(in the rows, 128 means zero)
One turn or mirror swaps these rows in pairs. Which row does each one swap with?
The rows were stretched afterwards, more along some directions than others.
J_886: [155 145 102 108 114  77 136 121 120 134 159 136 108 114 142 134 138]
J_576: [160 153 121 107 125 129  99 133 119 141 144 153 117 117  94 129  95]
J_397: [139 124  96 129 150 139 123 144 132  95 136 149 149 123 156 109 148]
J_540: [134 121 107 126 139 144 125 146 127  91 137 138 152 111 156 108 149]
J_161: [143 125 106 129 138 141 117 139 135  95 130 140 149 115 150 111 139]
J_275: [153 106 134 117 125 126 143 132  91 129 122 113 133 103 136 122 114]
J_181: [133 109 134 108 138 118 112 160 143 114 124 165 131 106 111 112  87]
J_966: [126 133 129 119 124 147 129 125 122 119 107 125 115 102 128 134 102]
J_13: [146 103 136 111 117 122 136 145  90 113 129 115 136  99 130 118 117]
J_64: [155 111 122 117 118 117 142 145  93 118 135 109 136  99 127 121 125]
J_674: [183 136  82 140 165 134 131 147 123 146 160 139 136  86 113 122 118]
J_626: [176 140  77 143 162 142 124 147 124 137 159 136 134  85 113 120 119]
J_582: [144 165  88 123 150 137 114 142 134  82 176 131 125 120 114 119 147]
J_276: [142 119 100 124 141 142 124 146 139 106 141 140 147 111 145 104 144]
J_854: [156 173 112 128 144 127 114 109 135 140 160 123 105 135 103 127 110]
J_354: [152 145 131 135 119 124 119 136 134 119 125 139 117 108 133  99 107]
J_925: [158 109 117 115 119 106 136 145 103 115 124 117 135 102 130 120 114]
J_435: [157 123 118 167 140 112 143 124  98 131 113 137 136  91 157 146 103]
J_581: [169 156 129 116 135 141  90 134 116 137 163 156 128 118  91 125 102]
J_520: [155 140 101 135 131 113 148 131 129 128 110 112 119  81 170 111 134]
J_113: [143 105 118 111 169 135 129 120 129 121 176 155 132 121 130 123 141]
J_99: [162 162 137 163 120 121 126 112 118 142 132 131 147  93 130 127 102]
J_43: [155 113 136 142 124 134 138 114 114 151 145 132 117  92 137 125 110]
J_722: [153 152 135 108 144 142 129 124 141 132 162 114 137  98 127 121 129]
J_152: [142 131 123 100 128 106 156 109 139 161 141 138 116 128 136 135 118]
J_30: [160 148 126 107 132 131  99 131 125 146 141 163 122 120  99 128  97]
J_822: [140 135  91 136 157 123 131 117 139 144 107 132 109 108 141 134 107]
J_331: [150 167 142 133 125 115 109 101 103 116 145 143 129 132 145 149 125]
J_247: [134 117 110 125 137 146 118 144 125  93 132 144 150 114 148 113 146]
J_457: [153 134 120 130 129  84 117 123  96 118 122 140 140  86 142 138 118]
J_230: [165 132  80 137 151 140 126 134  89 101 158 116 129  98 133 139 147]
J_933: [154 102 126 102 117 112 136 143  98 126 136 114 130  99 121 116 117]
J_12: [153 102 129 114 119 117 134 140  91 119 122 120 135 100 128 126 114]
J_743: [137 149 107 123 162 136 129 126 156 120 165 143 131 112 134 113 136]
J_156: [146 132  95 131 142 139 122 143 132  95 143 141 151 118 147 113 151]
J_984: [134 126 148 101 130 118 134 118 124 146 131 132 113 105 118 126  94]
J_539: [145 150 106 132 113 135 111 134 116 113 125 149 119 134 118 136 106]
J_928: [176 130  85 140 151 124 132 151 118 150 133 141 134  79 123 127 104]

J_539 swaps with J_230
J_161 swaps with J_925
J_331 swaps with J_435

